In the data rows, zero lies at 4.5, halfway between 4 and 5.
What is the hidden score of each row? Scores go from 0 to 40, and 20 is about the middle. The score is a weighted sum of the row's numbers plus the product of two more (or one squared), each taken from its middle value.
tensor([8, 7, 9, 3, 4, 4, 3, 3, 5, 4, 5, 4, 3, 4, 4, 4, 3, 4, 4, 4, 4, 4, 4, 4]) -> 19
tensor([6, 5, 5, 4, 6, 4, 4, 4, 4, 5, 4, 4, 5, 6, 6, 4, 4, 7, 3, 4, 5, 4, 4, 4]) -> 20
tensor([4, 3, 4, 4, 6, 4, 5, 4, 4, 4, 5, 8, 6, 4, 4, 8, 4, 4, 5, 5, 5, 4, 4, 5]) -> 13
tensor([5, 6, 4, 5, 3, 4, 3, 3, 5, 4, 8, 4, 3, 4, 3, 3, 5, 3, 4, 3, 3, 5, 5, 4]) -> 23
tensor([4, 4, 4, 5, 4, 4, 4, 4, 4, 3, 3, 4, 4, 3, 3, 4, 4, 4, 4, 9, 3, 4, 4, 8]) -> 17
tensor([4, 5, 3, 6, 4, 4, 4, 3, 3, 3, 3, 3, 4, 3, 3, 4, 6, 3, 4, 8, 2, 3, 4, 7]) -> 10
tensor([3, 3, 4, 3, 2, 5, 5, 4, 9, 3, 5, 3, 2, 3, 5, 3, 3, 5, 5, 3, 3, 9, 9, 2]) -> 15
tensor([7, 9, 8, 5, 3, 4, 3, 3, 4, 4, 5, 3, 3, 4, 4, 3, 5, 3, 3, 3, 3, 4, 4, 4]) -> 22
tensor([4, 4, 4, 4, 8, 4, 6, 5, 4, 4, 4, 6, 8, 4, 4, 6, 4, 5, 4, 5, 4, 4, 4, 6]) -> 20
tensor([4, 5, 3, 9, 3, 4, 3, 3, 4, 4, 5, 4, 3, 4, 3, 4, 9, 3, 4, 6, 4, 4, 4, 5]) -> 18
tensor([3, 3, 3, 3, 4, 7, 8, 7, 5, 4, 2, 3, 3, 3, 9, 3, 3, 9, 6, 3, 3, 6, 6, 3]) -> 11
tensor([4, 4, 4, 4, 8, 4, 6, 5, 4, 4, 4, 6, 9, 4, 5, 7, 4, 5, 5, 5, 5, 4, 4, 5]) -> 20
tensor([3, 3, 3, 3, 3, 6, 8, 7, 5, 3, 3, 2, 4, 3, 9, 3, 3, 9, 6, 3, 3, 5, 5, 3]) -> 21
tensor([4, 4, 5, 4, 6, 5, 5, 5, 4, 5, 4, 4, 7, 6, 6, 5, 4, 6, 4, 4, 6, 4, 4, 4]) -> 17
tensor([4, 4, 4, 7, 4, 4, 4, 4, 5, 5, 5, 5, 4, 5, 3, 5, 6, 4, 4, 5, 6, 4, 5, 5]) -> 32
tensor([4, 4, 4, 4, 9, 4, 5, 5, 4, 4, 3, 6, 8, 4, 5, 6, 4, 5, 5, 4, 5, 4, 4, 5]) -> 20
tensor([5, 4, 6, 4, 4, 4, 3, 3, 6, 5, 9, 4, 4, 4, 3, 4, 5, 3, 4, 4, 5, 7, 6, 4]) -> 22
tensor([5, 4, 5, 3, 6, 4, 4, 4, 4, 6, 4, 4, 6, 6, 6, 5, 4, 6, 4, 3, 6, 4, 4, 4]) -> 24
tensor([5, 5, 5, 4, 6, 4, 4, 4, 4, 6, 4, 4, 6, 6, 7, 5, 4, 7, 4, 4, 6, 4, 4, 4]) -> 22
tensor([4, 3, 4, 4, 8, 3, 5, 6, 4, 4, 4, 5, 9, 4, 5, 7, 4, 4, 4, 5, 5, 4, 4, 5]) -> 8
tensor([4, 5, 4, 9, 4, 4, 3, 4, 4, 4, 5, 4, 4, 4, 4, 4, 9, 3, 3, 5, 5, 4, 4, 5]) -> 12
tensor([4, 4, 4, 4, 8, 4, 6, 5, 4, 4, 3, 6, 7, 4, 5, 8, 4, 4, 5, 4, 4, 4, 4, 5]) -> 10
tensor([8, 8, 9, 4, 3, 4, 3, 3, 5, 4, 7, 3, 4, 4, 4, 4, 4, 4, 4, 4, 4, 4, 4, 4]) -> 27
tensor([3, 2, 3, 3, 3, 9, 5, 6, 5, 4, 3, 2, 2, 4, 6, 3, 2, 6, 7, 2, 3, 6, 5, 2]) -> 15
tensor([5, 5, 5, 4, 6, 5, 5, 4, 4, 6, 5, 4, 6, 6, 6, 5, 4, 6, 4, 4, 6, 4, 4, 4]) -> 16
tensor([3, 2, 3, 4, 3, 7, 6, 6, 6, 3, 3, 3, 3, 3, 6, 3, 4, 6, 6, 4, 3, 7, 7, 3]) -> 11
tensor([4, 5, 4, 5, 3, 4, 3, 3, 4, 6, 4, 4, 3, 6, 4, 4, 4, 4, 4, 3, 4, 4, 4, 3]) -> 22
tensor([4, 3, 4, 4, 8, 4, 5, 5, 3, 4, 4, 6, 9, 4, 5, 7, 4, 5, 5, 5, 5, 4, 4, 5]) -> 17
tensor([5, 4, 4, 4, 3, 6, 3, 3, 4, 9, 4, 4, 4, 9, 5, 4, 4, 4, 4, 4, 8, 4, 4, 4]) -> 16
tensor([5, 5, 5, 4, 6, 4, 5, 5, 4, 6, 4, 4, 6, 6, 6, 5, 4, 6, 4, 4, 6, 4, 4, 4]) -> 16
tensor([8, 9, 8, 4, 3, 4, 3, 3, 4, 4, 4, 3, 3, 4, 4, 3, 4, 4, 3, 4, 3, 4, 4, 4]) -> 25
tensor([5, 4, 5, 4, 3, 4, 3, 4, 6, 4, 9, 4, 3, 4, 3, 3, 4, 3, 4, 4, 6, 6, 6, 4]) -> 32
tensor([5, 4, 4, 7, 4, 4, 4, 4, 4, 4, 5, 5, 4, 4, 4, 4, 7, 4, 4, 7, 5, 5, 4, 6]) -> 22
tensor([4, 3, 4, 5, 5, 3, 4, 4, 4, 3, 4, 4, 5, 3, 3, 4, 5, 3, 4, 7, 4, 4, 3, 7]) -> 21
tensor([4, 4, 5, 4, 3, 4, 3, 3, 6, 4, 9, 4, 3, 4, 3, 4, 4, 3, 4, 3, 5, 6, 6, 3]) -> 17
tensor([6, 5, 6, 5, 3, 4, 3, 3, 6, 4, 9, 4, 3, 4, 3, 4, 4, 4, 4, 4, 5, 7, 7, 3]) -> 26
tensor([5, 4, 5, 4, 6, 4, 5, 5, 4, 5, 4, 4, 7, 5, 6, 6, 4, 6, 4, 4, 7, 4, 4, 4]) -> 27
tensor([8, 8, 9, 3, 3, 4, 3, 3, 4, 4, 6, 3, 3, 4, 4, 4, 3, 4, 3, 3, 4, 4, 4, 4]) -> 23
tensor([4, 5, 4, 9, 3, 4, 3, 4, 4, 5, 5, 4, 3, 5, 3, 4, 9, 3, 4, 4, 5, 4, 4, 5]) -> 21
tensor([4, 4, 5, 4, 7, 5, 5, 5, 4, 5, 4, 4, 7, 6, 6, 5, 4, 6, 4, 4, 7, 4, 4, 4]) -> 19
tensor([5, 5, 4, 4, 5, 4, 4, 4, 4, 5, 4, 4, 5, 5, 6, 4, 4, 6, 4, 4, 5, 4, 4, 4]) -> 21
tensor([5, 4, 4, 5, 3, 6, 3, 4, 4, 9, 4, 4, 4, 9, 4, 4, 5, 4, 4, 3, 8, 4, 3, 3]) -> 23
tensor([5, 4, 4, 4, 4, 6, 3, 4, 4, 9, 5, 4, 3, 9, 4, 4, 4, 4, 4, 4, 8, 4, 4, 4]) -> 11
tensor([4, 4, 4, 4, 8, 4, 6, 5, 3, 4, 4, 6, 9, 4, 5, 7, 4, 5, 5, 5, 5, 4, 4, 5]) -> 20
tensor([4, 4, 3, 5, 4, 4, 4, 4, 4, 4, 4, 4, 4, 4, 4, 5, 5, 4, 4, 9, 3, 4, 4, 9]) -> 37
tensor([4, 4, 4, 4, 8, 4, 6, 6, 4, 4, 4, 6, 9, 4, 5, 7, 4, 4, 4, 5, 5, 3, 4, 5]) -> 12
tensor([4, 4, 4, 6, 4, 4, 4, 4, 4, 4, 5, 5, 4, 5, 4, 7, 6, 4, 4, 6, 5, 4, 4, 5]) -> 23
tensor([4, 4, 4, 4, 8, 4, 6, 5, 4, 4, 4, 6, 8, 4, 5, 6, 4, 5, 4, 5, 4, 4, 4, 5]) -> 11
tensor([4, 5, 3, 9, 3, 4, 3, 4, 4, 4, 5, 4, 3, 4, 4, 4, 9, 3, 4, 5, 5, 4, 4, 5]) -> 15
tensor([5, 5, 5, 4, 6, 5, 5, 5, 4, 6, 4, 4, 6, 5, 6, 6, 4, 6, 4, 4, 6, 4, 4, 4]) -> 14
tensor([5, 5, 4, 5, 3, 6, 4, 3, 4, 9, 5, 4, 4, 9, 4, 4, 5, 4, 4, 4, 8, 4, 4, 4]) -> 22
tensor([5, 4, 3, 5, 4, 4, 4, 4, 4, 4, 3, 5, 4, 4, 3, 4, 4, 3, 4, 9, 3, 4, 4, 9]) -> 18
tensor([4, 4, 4, 4, 7, 4, 6, 5, 4, 4, 4, 6, 7, 4, 4, 7, 5, 4, 4, 5, 4, 4, 4, 5]) -> 12
tensor([5, 5, 5, 4, 6, 5, 5, 4, 4, 6, 4, 5, 6, 6, 6, 6, 4, 6, 4, 4, 6, 4, 4, 4]) -> 15
tensor([4, 5, 3, 9, 3, 4, 3, 4, 4, 4, 5, 4, 4, 5, 3, 4, 9, 3, 4, 6, 5, 4, 4, 5]) -> 19
tensor([4, 4, 4, 4, 6, 4, 5, 4, 4, 5, 5, 9, 6, 4, 4, 8, 4, 4, 5, 5, 6, 4, 4, 5]) -> 14
tensor([4, 4, 4, 7, 4, 4, 4, 4, 5, 4, 5, 5, 4, 5, 4, 6, 7, 4, 4, 6, 5, 4, 5, 6]) -> 9
tensor([4, 3, 4, 4, 6, 4, 5, 5, 4, 5, 5, 9, 5, 4, 3, 8, 4, 4, 5, 4, 5, 4, 4, 5]) -> 13
tensor([4, 4, 4, 4, 6, 4, 5, 5, 4, 5, 5, 9, 6, 5, 4, 8, 5, 4, 5, 5, 6, 4, 4, 5]) -> 22
tensor([5, 6, 4, 6, 3, 4, 3, 3, 5, 4, 9, 3, 3, 4, 3, 3, 6, 3, 4, 4, 3, 6, 5, 3]) -> 24
tensor([4, 4, 4, 4, 6, 4, 5, 4, 4, 4, 5, 9, 5, 4, 4, 7, 4, 4, 5, 5, 5, 4, 4, 5]) -> 16
tensor([4, 4, 4, 4, 5, 4, 4, 4, 4, 3, 4, 4, 4, 3, 4, 4, 4, 3, 4, 7, 3, 4, 4, 8]) -> 17
tensor([4, 3, 4, 3, 6, 4, 4, 4, 4, 3, 4, 4, 6, 3, 4, 3, 3, 4, 4, 4, 5, 4, 4, 4]) -> 34
tensor([4, 4, 4, 4, 5, 4, 5, 4, 4, 4, 5, 7, 5, 5, 3, 7, 4, 3, 5, 5, 4, 4, 4, 5]) -> 20
tensor([3, 3, 3, 3, 3, 6, 9, 7, 7, 3, 3, 5, 3, 3, 6, 3, 3, 6, 8, 3, 3, 7, 7, 3]) -> 37
tensor([4, 4, 4, 4, 8, 4, 5, 6, 4, 5, 4, 6, 8, 4, 5, 6, 4, 6, 5, 5, 4, 4, 4, 5]) -> 19
tensor([3, 3, 3, 3, 3, 8, 7, 5, 7, 4, 3, 3, 3, 4, 8, 3, 3, 7, 7, 3, 4, 8, 7, 2]) -> 17
tensor([7, 9, 7, 4, 3, 3, 3, 3, 4, 4, 4, 3, 3, 4, 3, 3, 4, 3, 4, 3, 3, 4, 4, 3]) -> 28
tensor([2, 2, 3, 3, 4, 6, 9, 9, 4, 2, 2, 3, 4, 3, 7, 3, 2, 6, 8, 3, 2, 5, 4, 3]) -> 7
tensor([5, 4, 4, 5, 5, 4, 4, 4, 4, 4, 4, 5, 5, 4, 4, 4, 5, 4, 4, 9, 4, 4, 4, 9]) -> 21
tensor([5, 5, 5, 5, 4, 6, 3, 4, 5, 9, 5, 4, 4, 9, 4, 4, 5, 5, 4, 4, 8, 4, 4, 4]) -> 22
tensor([5, 4, 4, 4, 3, 5, 4, 3, 4, 9, 4, 4, 3, 9, 4, 4, 4, 4, 4, 4, 8, 4, 4, 4]) -> 16
tensor([5, 5, 4, 6, 3, 4, 3, 3, 5, 4, 9, 3, 3, 4, 3, 3, 6, 3, 4, 3, 4, 6, 5, 3]) -> 21
tensor([3, 3, 3, 3, 3, 7, 7, 7, 5, 3, 3, 2, 3, 4, 9, 2, 3, 9, 6, 3, 3, 6, 6, 3]) -> 16
tensor([5, 4, 4, 5, 4, 5, 4, 4, 4, 9, 4, 5, 3, 9, 4, 5, 4, 4, 4, 4, 8, 4, 4, 4]) -> 6
tensor([3, 3, 4, 4, 5, 4, 5, 4, 4, 5, 4, 5, 5, 4, 4, 9, 4, 3, 5, 4, 4, 4, 4, 4]) -> 17
tensor([8, 8, 9, 4, 3, 3, 3, 3, 4, 4, 6, 4, 4, 4, 4, 4, 4, 4, 4, 4, 4, 4, 4, 4]) -> 29
tensor([4, 4, 4, 4, 8, 4, 6, 6, 4, 4, 4, 6, 8, 4, 4, 6, 4, 5, 4, 5, 5, 4, 4, 5]) -> 20
tensor([8, 8, 9, 4, 3, 4, 3, 3, 4, 4, 5, 3, 3, 4, 4, 4, 3, 4, 3, 4, 4, 5, 5, 4]) -> 19
tensor([7, 9, 8, 5, 3, 3, 3, 3, 4, 4, 4, 3, 3, 4, 3, 3, 4, 3, 4, 4, 3, 4, 4, 3]) -> 21
tensor([4, 4, 4, 4, 8, 4, 5, 5, 4, 4, 3, 6, 7, 4, 5, 5, 4, 5, 4, 4, 4, 4, 4, 5]) -> 16
tensor([4, 4, 4, 6, 4, 4, 3, 4, 4, 4, 5, 5, 4, 4, 3, 4, 6, 3, 4, 5, 6, 4, 4, 4]) -> 17
tensor([4, 4, 4, 7, 5, 4, 4, 4, 5, 5, 5, 5, 5, 5, 4, 5, 7, 4, 5, 5, 6, 5, 4, 5]) -> 24
tensor([8, 9, 7, 4, 3, 3, 3, 3, 4, 4, 5, 3, 3, 3, 3, 3, 4, 3, 3, 4, 3, 4, 4, 3]) -> 21
tensor([4, 4, 4, 4, 6, 4, 4, 4, 4, 5, 5, 9, 6, 5, 4, 8, 5, 4, 6, 4, 7, 4, 4, 5]) -> 28
tensor([4, 4, 4, 4, 4, 5, 3, 4, 4, 9, 5, 5, 4, 9, 4, 5, 5, 4, 5, 4, 9, 4, 4, 4]) -> 22
tensor([4, 4, 4, 4, 8, 4, 5, 5, 4, 4, 4, 6, 9, 4, 5, 7, 4, 5, 5, 5, 5, 4, 4, 5]) -> 20
tensor([4, 6, 4, 6, 3, 3, 3, 3, 6, 4, 9, 3, 3, 4, 2, 3, 6, 3, 4, 3, 3, 5, 5, 3]) -> 23
tensor([3, 3, 3, 3, 2, 9, 5, 6, 5, 3, 2, 2, 3, 4, 5, 3, 3, 5, 9, 2, 2, 5, 5, 2]) -> 25
tensor([5, 5, 6, 4, 7, 5, 5, 5, 4, 6, 4, 4, 6, 6, 6, 6, 4, 6, 4, 3, 6, 3, 4, 4]) -> 14
tensor([4, 5, 4, 9, 3, 4, 3, 3, 4, 4, 4, 4, 4, 4, 3, 5, 9, 3, 4, 5, 4, 4, 4, 5]) -> 22
tensor([4, 3, 4, 5, 6, 4, 5, 4, 4, 4, 6, 8, 6, 4, 4, 8, 5, 4, 5, 5, 6, 5, 4, 5]) -> 20
tensor([4, 3, 4, 4, 7, 3, 5, 5, 4, 3, 4, 5, 8, 4, 5, 5, 4, 4, 4, 4, 5, 4, 4, 4]) -> 17
tensor([3, 3, 3, 3, 2, 5, 5, 4, 9, 3, 5, 3, 2, 3, 5, 2, 3, 4, 5, 2, 3, 9, 9, 2]) -> 19
tensor([5, 5, 5, 4, 5, 4, 5, 4, 4, 6, 4, 4, 6, 6, 6, 5, 4, 7, 4, 4, 6, 4, 4, 4]) -> 27
tensor([3, 3, 3, 3, 3, 7, 9, 8, 7, 3, 3, 4, 3, 3, 6, 4, 3, 6, 8, 3, 3, 7, 7, 3]) -> 27
tensor([4, 4, 4, 4, 8, 4, 5, 5, 4, 3, 4, 5, 8, 3, 4, 5, 4, 4, 4, 4, 5, 4, 4, 4]) -> 30
tensor([4, 5, 4, 9, 3, 4, 3, 4, 4, 4, 5, 4, 3, 4, 3, 3, 8, 3, 4, 5, 4, 4, 4, 5]) -> 16
tensor([4, 4, 4, 4, 9, 4, 5, 5, 4, 4, 4, 6, 8, 4, 5, 6, 4, 5, 5, 4, 5, 4, 4, 5]) -> 20
tensor([5, 5, 5, 4, 6, 5, 5, 5, 4, 5, 4, 4, 6, 5, 6, 5, 4, 6, 4, 4, 6, 4, 4, 4]) -> 19
tensor([4, 5, 3, 5, 5, 4, 5, 5, 3, 4, 3, 5, 6, 4, 4, 5, 6, 4, 4, 5, 3, 4, 4, 5]) -> 24
tensor([3, 3, 3, 3, 2, 5, 5, 5, 9, 2, 5, 3, 2, 3, 5, 2, 3, 5, 5, 3, 2, 9, 9, 2]) -> 15
tensor([4, 4, 4, 4, 9, 4, 6, 5, 4, 4, 4, 6, 8, 4, 5, 6, 4, 5, 5, 5, 5, 4, 4, 5]) -> 15
tensor([4, 5, 3, 9, 3, 4, 3, 3, 4, 5, 4, 4, 3, 4, 4, 4, 9, 3, 4, 5, 4, 4, 4, 5]) -> 18
tensor([5, 4, 5, 4, 6, 4, 5, 4, 4, 5, 4, 4, 6, 6, 6, 5, 4, 7, 4, 4, 6, 4, 4, 4]) -> 22
tensor([5, 5, 5, 4, 6, 5, 4, 4, 4, 5, 4, 4, 6, 5, 6, 4, 4, 6, 4, 4, 6, 4, 4, 4]) -> 24
tensor([4, 4, 4, 4, 8, 4, 5, 5, 4, 4, 4, 6, 8, 4, 5, 6, 4, 4, 4, 5, 5, 4, 4, 5]) -> 9
tensor([4, 4, 5, 4, 4, 5, 4, 4, 4, 8, 5, 5, 4, 8, 4, 6, 4, 5, 4, 4, 8, 4, 4, 3]) -> 12
tensor([9, 7, 7, 3, 3, 4, 3, 3, 4, 5, 5, 3, 3, 5, 3, 3, 3, 4, 3, 4, 4, 4, 4, 3]) -> 22
tensor([3, 2, 3, 3, 2, 9, 4, 6, 5, 4, 2, 2, 2, 4, 5, 2, 3, 5, 7, 2, 4, 5, 5, 2]) -> 20
tensor([8, 8, 9, 3, 3, 4, 4, 3, 5, 4, 5, 4, 3, 3, 4, 3, 3, 3, 4, 4, 3, 4, 4, 4]) -> 19
tensor([5, 7, 4, 5, 3, 4, 3, 3, 5, 4, 8, 4, 3, 4, 3, 3, 5, 3, 4, 3, 3, 5, 6, 3]) -> 22
tensor([4, 5, 4, 9, 3, 4, 3, 4, 4, 4, 5, 4, 3, 4, 3, 4, 9, 3, 4, 5, 4, 4, 4, 5]) -> 18
tensor([5, 4, 5, 4, 3, 4, 3, 3, 5, 5, 6, 4, 3, 4, 3, 3, 4, 3, 4, 3, 6, 5, 5, 3]) -> 36
tensor([3, 2, 3, 3, 3, 4, 5, 5, 4, 2, 2, 3, 3, 2, 4, 2, 3, 4, 4, 4, 2, 5, 4, 3]) -> 16
tensor([5, 4, 4, 4, 6, 4, 4, 4, 4, 4, 4, 5, 5, 4, 3, 5, 5, 4, 4, 8, 4, 4, 4, 9]) -> 27
tensor([7, 9, 7, 4, 3, 4, 3, 3, 4, 4, 5, 3, 3, 3, 3, 3, 4, 3, 4, 3, 3, 4, 4, 3]) -> 28
tensor([4, 4, 4, 5, 5, 3, 4, 4, 3, 4, 4, 4, 5, 4, 4, 6, 5, 3, 4, 8, 3, 4, 4, 8]) -> 37
tensor([4, 4, 4, 5, 5, 4, 4, 4, 4, 3, 3, 4, 5, 3, 4, 4, 5, 4, 4, 9, 3, 4, 4, 9]) -> 24
tensor([5, 4, 3, 5, 4, 4, 4, 4, 3, 4, 4, 4, 5, 4, 3, 4, 5, 4, 4, 9, 3, 4, 4, 9]) -> 25
tensor([7, 7, 9, 3, 4, 4, 3, 3, 4, 4, 5, 3, 3, 3, 3, 3, 3, 4, 4, 3, 4, 4, 4, 3]) -> 32
tensor([7, 7, 9, 4, 3, 4, 4, 3, 4, 4, 6, 3, 3, 4, 3, 4, 3, 4, 4, 4, 5, 4, 4, 3]) -> 31
tensor([4, 3, 4, 5, 6, 4, 4, 4, 4, 4, 5, 7, 6, 4, 4, 5, 5, 4, 4, 5, 7, 4, 4, 5]) -> 26
tensor([5, 5, 4, 5, 4, 4, 4, 4, 4, 4, 4, 5, 4, 4, 4, 4, 5, 3, 4, 9, 3, 3, 4, 9]) -> 12
tensor([5, 4, 6, 4, 3, 4, 3, 3, 6, 4, 9, 4, 3, 4, 3, 4, 4, 3, 4, 3, 5, 6, 6, 3]) -> 18
